Named moves come first, each a turn or a mirror and shown by rows before and after it. Which of them, in which order, take the first row of each pair that follows to the second? Write the first one first, as in the answered first pair.
nug:
[ 20  -3   0  -9  10  -3   5  -3   3  10  -6  17   3   6  21   3 -18   4
   9  15   2  14   2 -10   5  -4 -16 -10  19  -5 -10   7 -22  -7] -> [ 18  -4   0 -12   8  -2   3  -1   3  10  -5  16   2   5  20   3 -18   4
  10  16   2  14   2  -9   3  -5 -16  -9  17  -4  -9   6 -22  -6]
[ 11  -8   4   8  -1  -7   9 -10  -3   2   3  -1  -2   5   2   6  -1   6
  -1   2  -4  -1  -2   1   1   4   1  -2   2   8  -3  -8  -8 -10] -> [  2   1   3  -8 -10   2   4   0  -9  -5  -5  -4  -3  -3   5   2  -4  -2
  -6   6  -1   6   0   0 -11  -6   3   1   1  -4  -2  -9  -9  -9]
[ 10  -1   8  -8 -12  11   2   9  -6   5   5  -6   1   6   0  -7 -10 -13
  -6   3   1  -4  -3  -1   0  -6 -11  -3   1   6   6 -13  -7   1] -> [ 13  -4  10  -1  -9   5   3   4  -2  10   8  -3   2   9  -3  -4 -10  -9
  -3   2  -2  -7  -4  -2   6   1 -12  -5   2  12   5 -13  -4   0]
saz:
[ 38  20  14  21 -17 -10  13  -1  -8  18  21   5  14  19   3  -1   8  14
 -25  15   9 -34  -4 -12  -3  -2 -11  -4   6   9   1 -22 -10  -3] -> [ 35  19  12  30 -15 -10  10  -3  -6  16  21   1  13  16   2   3  16  15
 -28  12   4 -41   2  -8   0   2  -9   0   1   9   5 -19  -5   2]
[ 12   5  11  16  -3  -1  16  -5  -8   7   8  -2  -1  16 -12   1  -4   0
  -4  -2   0 -15 -12  -7   0   3   7  -6   3  12   3 -16   5   1] -> [ 11   4  10  18  -3   0  15  -5  -9   7   9  -3  -1  15 -12   2  -3   0
  -6  -4  -1 -16 -11  -3   1   5   6  -3   3  13   3 -16   8   2]
[ 10  -1   7   3   0   3   5 -12   5   3  -1   7   8   5  -1   0   2   3
  -7   5 -10  -7   8  -6   3 -11  -5   0   0  17  -6   1  -7  -5] -> [  9   0   6   4   1   3   4 -11   8   1  -1   7   7   6  -1   1   3   4
  -6   5 -11  -7   9  -5   4 -10  -5   1   1  17  -6   2  -6  -3]
mogoz:
[ 14 -11  12 -11  -4  -2  -4   0  11  13   0   7   5  -2  16  18   1   7
  -8  30   2   6  14  -6   7  -2 -20   3  -3 -16 -13  -5 -27  -8] -> [ -7   4  29 -30  -7  -5  -5  -8   1 -18  -4  -1   5 -24  -2   2  14   8
  -9   5 -14  -1  12  -5  -8  -7  -6   6 -12  -7  -9 -19  -8   1]
[-11 -14 -22  15  13   2 -14   3  35  10 -11   6  -8  -1  27  28   3  21
 -20  14  -8  21  14 -11  12   2 -12  18  -3 -12  -4  33  -9  -7] -> [-37   5  -2  -8  10  -5 -18  -8  23 -30 -16  -2  -7 -29   6   7  19  23
 -22 -15 -28  10  12  -8  -5  -4   8  23 -12   0  -1  15  14   5]
[ -5   6  -2 -18   1   2  -6   2  -5 -11 -11   5  -5   3   6 -10  -1  -8
   3   7  -3  16   5   7   0   0  -5   5   6  -7 -15  13  -9   0] -> [ -4   6  -1 -17   1   1  -5   1  -4 -11 -12   3  -4   4   6 -11  -3  -9
   4   7  -1  15   5   8  -1  -1  -6   5   6  -7 -13  14  -9   0]
nimug:
[  2 -12  -2   4  -6   4  -1  -3  11  21   3   2  20  16  28  11 -21   0
   6  31   5  15 -19   1  -3   1  -2  -2  15   8   0  -2 -30 -10] -> [  6 -13  -3   8  -3  -1   0  -6  14  20   3   2  20  18  27  10 -20   3
  11  28   5  13 -20   2   2   3  -2  -3  15  12  -1  -1 -27 -11]
[ 24  10  13  -4   2 -40  11 -19  -2 -11  -3  19  -1  16 -20  -2   9   8
  23  -2   6  16  -7  14  -2  21  -3  12   9  18   3  -7  17 -24] -> [ 14  20  16 -27  -6 -31   8 -13  -8 -22 -13  18   0   3 -17  -9   5   2
  17   1   9  25  -9  11 -18   7   1  13  10   7   2 -10  14 -24]
[  0   5 -12  23 -13   8   2   9  10   4  10 -22  -4  -2 -11  21  24   2
 -14   4 -10 -33  29  11   4   7   0  16 -15 -14   8   3  -8   0] -> [  6  -4 -12  30  -2  -9   4  -1  14   4  13  -9  -8   2 -19  19  25  12
   2  -5 -12 -33  22  12  17  14  -1   9 -16   2   6   5   2  -3]
[ -3   0  -7  22  -2  13 -14  -2  -5   5   0 -15   0   3   3  16  11  -1
 -15   2  -5 -15  20   7   3   4  -8   8 -15 -15   6   9  -3   8] -> [  4  -7  -5  29   7  -2 -11 -11   0   5   3  -8  -3   7  -2  15  12   7
  -2  -6  -5 -16  15   8  13  13  -8   3 -15  -2   4  10   4   6]
Then:
Between the rows of a pair lie 2 to 3 moves.
[ 20  13  16  -8  -9   0  24  -8  -8  15   5   4   2  13 -12   1 -20   3
   3  15  24  -5 -24 -17 -17  -5   9 -19  24  10  -8 -24  -5  -9] -> [-24  25   4 -22  -9  15  -2   4  -8 -23  -6 -11  -5 -24 -19  -5  12  -9
  -7  -4   4  -6   1   3 -29  -8  21   0  -9  -7   9 -12  21  15]  saz then nimug then nug
[  9  14  10   6  -7  -1  10  -8  -5  21  -6 -17  14   3  13   9  17  10
 -23   1 -23 -12  22   4  -9   8  -2   1  15  12   5  -3 -20  -4] -> [ -5  24  11 -29 -10   1   5   0 -13   2 -22  -9  10 -14  12  -7   9   6
 -12  -1 -17   6  15   2 -24  -8   2   2  14   5   3  -1 -14  -8]  nimug then nimug then nug
[-11 -13  13 -30  17   1 -14  -9   6 -11 -20  22  -6 -16  15  -5  -8  18
  11  -7 -10  34  -4   0  -1   5  -5   1   9 -11  -7  19 -17   2] -> [-11 -10   9 -29   9  13 -17   0   4  -6 -19  14  -4 -15  23   2  -9  11
  -3   5  -7  35   3  -2  -7   0  -8   5   9 -24  -5  20 -26   4]  mogoz then nimug
[ 18 -12  -4 -17  -8 -13  -3  11  -7  10  -7  28  -6   1  -3 -13 -18   8
   9  12  -6  22  -4   8  11 -10 -10   3   1  -1 -12  -6 -19  -4] -> [ 16  -8  -6 -12 -15   1  -3  18  -8  15  -5  16  -5   3   4  -6 -17   2
  -6  21  -4  18   4  10   4 -15 -11   9   1 -11 -10  -9 -26   0]  nimug then nimug
[-16  11  20  11   9  -8   8  -6  -3  -7 -19   5   2  -7  -4 -22  12  -4
  10 -25   6   7  -2  16  -9 -10   0  14  -7   7   6  -2  15   6] -> [ -3   5   5  27   1  11   6   9   4  22 -16  -2   2  10  16  -3   3 -12
  -8   3  18   8   8  16  -6 -12 -14  15  -1 -14   6   7 -10   3]  nimug then nimug then mogoz
[ 18  -5  13  32   9 -12   7 -21   3  14  19  -3  10  12  -9   8   9  12
   1 -15 -13 -24  -2  -1  19  17   4   0   4  25  -3  -9   4   6] -> [  7  -2  12  26  12 -12   1 -22   1   1  14  -3   8  -1 -12   4  19  13
   2 -24 -20 -24   1   4  17  17   7   4  -4  27  -1  -7  14  12]  saz then nimug then saz
[ -2   5   2   4   5   0  -1  -6  -1  -1   3  -7   3   3  -6   0  12  -2
  -2  -4  -7 -11   5   1  -1   9  -2   6  -5   2   7  -5   8  13] -> [ 6 -3 -1  9  9 -6  2 -8  4  6  5  0  1  9 -3  2  5  3  7 -2 -1 -4  1  2
  8 13 -7  0 -1  4  5  3  5  5]  mogoz then nimug
[  6  -5  14  16   6 -21  13 -14  -7  -3  11   1  -3   7 -24 -13   3   5
  20 -21   0 -16 -18  -3   4  10   9  -7   4  28   4 -11  16  -4] -> [ 22 -15  -1  13   5 -11  12   0   1  22   6  13  -4  24  -3  -2 -19  -1
  22   9  22   6 -20  -7   7   4  -6 -12  13   9  -2   3  -5 -17]  nimug then mogoz
[-17  -5 -15   3 -13  24  -8  12   0   6  -6  -6  -4  -1  17  20  -4 -21
 -16  12   2  -5  24  11  -5   2 -12  12 -16 -20   0   1  -1  13] -> [-28   7   1 -19 -18  19  -5   7 -11 -14 -11  -7  -3 -12   8   4  -4 -20
 -14  -1  -3  -2  16   8 -19  -6  -3  11 -12 -13  -1 -11   6  14]  saz then mogoz then saz
[ 13 -13   1  26   9 -18  10  -2   5  16   8   6  -4  15 -13   5 -11  14
   9  -9   5 -12 -11  -7  10  19  -1 -11  10  16   4  -1   5  -6] -> [-11  -3   6  -9   9 -22  -2  -2  -3 -15  -9  14  -8 -12 -17 -13  -8  13
  20 -24  -2   5 -13  -3  -3   8   7  -9   1  14   3  -1  19  -2]  nimug then saz then nimug
[  3   3  17  -5   2 -10   8 -12  -2  -2   1   6  12   1   2  -4  -9  12
   1  -1 -14   5  -3 -10  -2  -3  -7  -7   7  18 -18  -7  -7  -6] -> [  7   3  11  -8  -3   2   6   0  -2   7  -1   4  12   5  11   3 -15   6
  -7  12  -6   9   1 -10  -5  -8 -13  -6   9   4 -18  -3 -18  -8]  nug then mogoz then nimug
[ -6 -12  21   4   7 -15  -2  -9  15   5  -8   3  -9  -7  -7   1   5   0
   0 -10  -8  -9  -8  -6  14   2  -9  -5  -9  15  -8   5  -6  10] -> [  1 -13  20   3   8 -12  -1  -7  14  12  -9   6 -10  -2   0   1  -4  -2
   2  -3  -2  -2 -13 -10  16   1 -14 -10  -3  13 -13   6 -15   4]  mogoz then saz
[-19  11  23  16  -9  -9   9   6  -9 -11  12  -9 -11  -7 -16  -7  15  10
  15  20  -2 -30  12   6 -17   6  -7 -17  -7  12   3 -17  11   1] -> [  0  -3   9  27  -1 -10  12  10   1  13  16   3 -16  11  -2   4   0  11
  24  35  12 -19  10   3  -3  10 -21 -21   0   5  -1  -3   0  -8]  nug then mogoz then nimug
[-12 -15 -18  11  17  -6 -11  -3   5 -13  -7   7  -9  -5  -4  -3  14  -1
  15  -9 -16   9   1   7   9  11  -2  13  -7   3   7  23  16   2] -> [-19  -6 -21  -2   8   6 -14   8   0 -17 -14   0  -8 -14   2  -5  11 -11
   5  -1 -12  12   4   7  -6   1   0  16  -8 -13   9  22   9   4]  nug then nimug
[-18   6   6   4  17 -23  -6 -12   6 -20   4  -1  -4 -15 -23 -14  27   1
   8 -30 -21 -23   4   5  12  -3  21   1 -11  12   1   4  27  -3] -> [  4   1  15   1  18 -35   8 -18   5  -7   6  13  -2   0 -23 -18   6   9
  21 -22  -9 -16 -14  -6  18  -5  16 -11   7  23  -9  -2  17 -18]  nug then saz then nug
[ -5   9  14  20  -5  -3 -10 -13   5   6  14   5   2 -26  14  -9   6  17
   1  -7 -19 -19   1   8   9  13  10 -11   0  13  -6   2  -4  14] -> [  8   1   6  23  -3  -2  -9  -9  11  20  14  14   1 -14  25  -3  -5  17
   6   5  -9  -7   0   5  17  13   3 -13   5   7  -9  12 -14   6]  nimug then mogoz
[ 15  -7  17  22 -42   0   8  17  -7  14   8   0   4  10 -14  18 -35 -10
  -8  27 -10  -4 -21 -11   5  -4 -12   3  -2  10  -9   7 -11 -14] -> [  6  -1  16   4 -47   5   5  24 -14   5   0   3   2   1 -11  11 -40 -15
  -7  29  -6   5 -23 -12  -6 -12 -10   5  -3   1  -8   6 -11 -14]  nimug then nug
[  9 -19  -8  26  15   0   8 -16   3  13  -7  20  -6   9   6  15  13  12
  10   2   0 -13   7  -6  32  24 -10  11  -4   5   8   8  -8  -3] -> [-16  -1   9 -10   9  -4   4 -23 -12 -25 -14  16  -6 -20 -10  -9  22  10
  12 -22 -15 -13   4  -7  11  10   6  15 -12  12  12  -6   9   5]  mogoz then nimug
[-14   4 -12 -16   6  -1  -4   6  -2 -16 -12   3 -10 -12  -1  -7   3 -10
  12  -8  10  11  -6   1  -7  -6   8  -1 -10  -1  11   8  16  -2] -> [ -2  -3 -24   6   3   9  -3  13   3  10  -5  -6  -9   3  12  10   1 -15
  -3   9  15   6   2   2   0   0  -1  -1  -8 -12  13  13   2  -1]  nimug then mogoz then nimug
[ 31  -6 -15  -5   3  -6   4 -16  25   9   7   4   2 -12  26   6  14   3
  12   6   5   7 -20 -16   8  10 -16  12   1 -11  -8  -3  -9   0] -> [ 31  -3 -14  -9   2  -7   5 -16  24   9   6   4   3 -14  27   5  11   4
  13   7   7   8 -23 -18   5   7 -16  12   3 -10 -10  -4 -10  -1]  mogoz then saz then mogoz
[ -2   2  -1 -23   0  -8  -1 -11  -4  -1   2   0   0  -3   0  -2  -3   4
  12  -8  -2  10  -9   1   3 -12   0  -3  -2  -3   2  -8   5  -6] -> [ -1  -4  -2 -10   5 -12  -3 -16  -1  -1   7  -2   0   0  -4   2   6   7
  13 -12  -9   0  -5   3  12  -3  -1  -1  -6   2   4  -6   9  -3]  nug then saz
[ -5   1   5 -37  -6  -6 -17 -26   2 -23  -1  -7  -5   1 -12   9   8  29
  32 -28  16   0  -4 -10  16  -9   0  -5 -12  18  12  12  20 -25] -> [  6  -3 -12 -34 -18  20 -20  -1   7   6  -4 -12  -5  17  15  27  -7  15
  14   6  37  14   6 -13  10 -18 -17  -2  -4 -15   9  23 -11 -31]  nug then nimug then mogoz
[  7  -9  -1  24  14 -12   0 -16  10   8  11  -1   0   3  -1   6  10  17
   6  -5  -9 -12   5   1  22  13   0   5  -3  13  -1   3   0   5] -> [ -3  -7  -2  19  14 -11  -4 -16   8  -1   9  -4   0  -7  -2   5  16  15
   5 -10 -14 -12   9   5  19  13   1   9  -8  13   1   5   6   9]  saz then nimug then saz
[  5   5   9  -9   4  -5   5   3  -9  -9   1  -8  -7  11 -26  -3 -25  -3
   0  -8   9 -13 -23   0   0  -7   1 -15  16   7  -2 -11   8 -11] -> [  6   7   2  -7  -2   8   4  12 -10   2   0 -14  -6  15 -16   4 -28 -10
 -12   5  13 -14 -18  -1  -5 -11  -3 -11  18  -7  -1  -9  -3 -10]  nimug then nimug then mogoz
[  7  -8  22   0  -1   3   4 -25   1  -4   8 -13  12  -1   7   1   5   8
 -21  -7 -26 -18  14  -5   7   5  -5   1   6  18 -16 -11  -8   1] -> [ 13 -12  10 -10  -5  15   0  -9   5  12  -1  -6   8   7  26   9 -11  -1
 -21  16  -6   0  13  -8   4  -4 -16   0  11  -2 -19  -1 -25  -6]  nimug then nug then mogoz
[-24 -19  -7  16   6 -22 -22 -14  -2 -21  11   7  -3 -11   0  -5  17  -3
   2 -21  -3  -7  11  18   6  11  15   8 -34   8  13   6  33  12] -> [-22 -17 -24  -1  -7   4 -29  14  -3  -3  -1   8  -7  -8  25   4  -1 -22
 -10  11  22  20  17  17  -9  -7   3  10 -27 -29  11  17   8   3]  mogoz then nug
[  8  -7   6  12   7 -21  -8 -15   7 -11   7   9   6   2  -5  -3  11  17
  10 -21 -14 -12   1  -3  17  11   3   5  -4  21  -3   1  14   4] -> [-11  15   8 -25 -13   5 -13   3  -7 -23 -10  -2  10 -17   7  -8   4  -2
 -12 -10  -9   1   6  -7 -14 -13   6  13  -2  -8  -2  -6   0   8]  nimug then nimug then nimug
[-17   7   8 -14 -11   0 -10  -1 -16 -18   3  -2   4 -23 -11  -5  10  -3
   0 -13 -14 -14  -8   3  -4 -11   2  -3  -9   2  -4 -14 -13   5] -> [  6   2  14  -6 -12  -6   1  -5 -16   3   8   5   7  -6  -6  -2  -7   2
   4   0  -4 -13 -21  -7   3 -10  -3 -11   8  11 -13 -20 -27  -6]  nimug then nug then saz
[ -4  -1  13  -4   0  -3   5 -15  16 -24   1   1  13 -21  10   4  14  14
  -5  -9 -15   3  11   6   7  11  -8   8 -12  -7 -16   3   2  16] -> [ -4   2  11  -2  -5   6   4  -9  13 -19   1  -6  15 -20  16   8  13   9
 -16   0 -12   0  15   7   2   8  -9  10  -9 -15 -15   1  -6  19]  saz then nimug then saz
[  9  15  15   5 -15 -19  16 -17 -13  14  19  12  -2   1 -13 -16 -36   8
  34  -4  19 -18 -29 -21 -14 -10   0 -10  22 -11 -10 -20 -18 -13] -> [-28  31   5 -15 -27   9  -4   3 -18 -10   9 -10  -4 -26  -7 -16 -13 -12
  12  -7  10 -16  -5  -9 -40 -23   8   8   0 -40   4 -15 -10   6]  saz then nug then saz
[ -5   2 -17  -1 -14  -3  -5  30   3  12  -1 -23  -2  -1   3  22  23   5
  -8   1  18  -7  -6  17  -4 -17 -12   8  -6  -7   1 -16  -6 -10] -> [  6  -8 -15  12   0 -24  -2  17   9  14   5 -11  -4   6  -5  21  21  19
   9 -10  14 -11 -13  17  13  -5 -15   3  -6  15  -1 -13   5 -12]  nug then nimug
[  9  18   4 -13   7 -33  -9  17   7 -16  18  11  -6  -6 -12  -2   8   7
  12  -3 -12  15 -16  -1   6  11   3 -13  -8  -3 -11  -7   7  -6] -> [ 17  12  -6  -9   4 -26 -10  27  13   0  17  14  -6   4  -1   6   0   3
  10  11  -2  22 -13  -1   8   9  -6 -15  -4 -13 -12   1  -5 -11]  nug then mogoz
[  7   1   1   3 -11  11 -17   5 -10  11   3 -10   6  -1   5  -9 -11 -15
 -18  12 -10 -14   0 -12   1   1 -13   6   8 -19  -8  -9 -11   1] -> [ 11  -7  -3  20  -4   2 -17  -3  -4  12   9  -9   4   4   0  -4  -2  -8
 -12   5 -16 -23   4  -7  15  13 -12   6   3 -10  -6  -4  -2   4]  saz then nimug
[-18   6   6 -12  -3  -8  -1   1  -4 -18 -19  -8  -4  -8 -12  -1  16   0
  -1  -5   2  -4   2   1  -2  -3  12   6  -8  -4  11   1   9  14] -> [-16   5   4   1  -6  -1  -1   4  -2  -9 -13 -17  -3  -1  -8   5  20  -1
 -12   2   1 -12   8   3   0   0  11   9  -8  -8  14   1   4  18]  nimug then nimug
[-13 -12  -5  14   6  -1 -10   7  -6  -8 -11  -3  -4   2 -17 -10  38 -17
  24 -11   7 -18   6  18  -3  16  19   6 -26 -20  18  19  12  -8] -> [ 20 -19   4  22   7 -12  11  -1  -6  21  -3  12   2  30 -12  -9   9  -8
  34   5  24 -14 -14   2   5  17  10 -10   1  -6   2   9  -8 -27]  saz then nimug then nug
[ -4  10   9 -21  -7  -1   8  -1  -6  -7  -3   0   4  -4  -7 -13 -12  -7
   1  -4   4   6  -9  -4 -11 -11   7   2   7  -2   0 -13  -1  -5] -> [ 10 -15 -11  16   8  -6   3   0  12  16   7   4   0  12  -1   4  -4  -1
   7   3   5   1   3   4  17   9  -4   1  -2   1   4   8   1  -4]  saz then mogoz then nimug
[ -1   0  -3   6  -9  -2   5   2 -23  -1 -11  -1  -8   3  10  -8   1   6
 -13  10  18  14   4  -4 -10 -17  -3  -4  -6 -10  -5   6   0   2] -> [-10   1  -4  11  -5  -4   1  -1 -22 -10  -9  -6  -8  -4   4  -5  11   8
 -16   2   9   6   9   2  -6 -14   1  -1 -14  -9   0   8  10  10]  mogoz then saz
[-17  14  -9 -12  -1  -5  -2   5 -15 -18   0  -7 -14  -3 -22  -4  10 -10
  13 -12   8  -4  -7   3 -20  -5  17   8  -8  -2  14  -4  25  10] -> [  4   2  -4   6   9 -23   7  -8  -9  -5   9   3 -13  14 -28  -1   4   3
  23 -12   6  -9 -16   0  -2   8  14  -1   0  16   9  -4  26   3]  saz then nug
[  8 -13 -19  17   4   4   5  11   1  16   7   2  -6   9   6   3   9   2
  -2   5  11   7   1  -4   6  12  -1   1  -5  -3  -1   6  -2  -5] -> [-12   7  -5 -13  -4   4   3  10 -13 -11  -1  -2  -6 -13  -5 -15  13  -4
  -4 -10   3   7  -4  -5 -16  -1  11   5  -8  -3   0  -8   8   0]  saz then nug then mogoz
[ 14 -11 -15  18   1  -8 -10  -6   6  13  -1   3  -8  21  -3  10   4   7
  10   5   5   9   8   0  13  12  -9  -5 -12  -2   9  18  -2  -7] -> [ -2   0 -17  -2  -9   7 -19   8   1  -1 -11  -5  -9   7   2   6   9  -7
  -1   8   7  16  15   3  -4  -2  -5   2 -17 -20  14  17  -3  -1]  nug then saz
[ 11  -8  21  13  -7  -4  11 -18  14  35   7  15  32   9  24  -2  -1  22
 -23  20 -26  -1  -6   5  27   3 -20  -5   7   9 -23  -6 -32   6] -> [  1   1  31 -24  -6 -14   8 -21   7  14  -8  29  29  -9  21 -22 -13  24
  -6   9 -24  19 -18   2  16 -10 -15  -9   9  12 -29  -7 -27   1]  nimug then nimug then nimug
[ -1  21  13   5 -17  21  13   7 -17  -2  10 -37  12  11 -11  -3  -2  -9
 -21   8   7 -23  -5  -3 -22 -10  17  -2  12 -10   3 -28  -8   3] -> [ 17   7   6  29  -9  14  17   3  -8  20  18 -31  11  29  -6   9  -7  -2
 -16  17  11 -27  -5  -4  -3   2  10  -6  16  -5   0 -20 -11  -3]  mogoz then nug
[  7 -20  11  -2 -10  -9 -23  -5  -1  18  15   4  24  12  28  11  -3  10
 -21  21  -4  13  17 -13  -4  10  -7  -2  12  -1   3 -12 -13   3] -> [ 10 -25  10   7  -3 -16 -24 -12   3  17  19   7  24  15  26  13   2  15
 -15  15  -7   8  17 -11   4  17  -7  -4   6   7   6 -11  -7   4]  nimug then saz
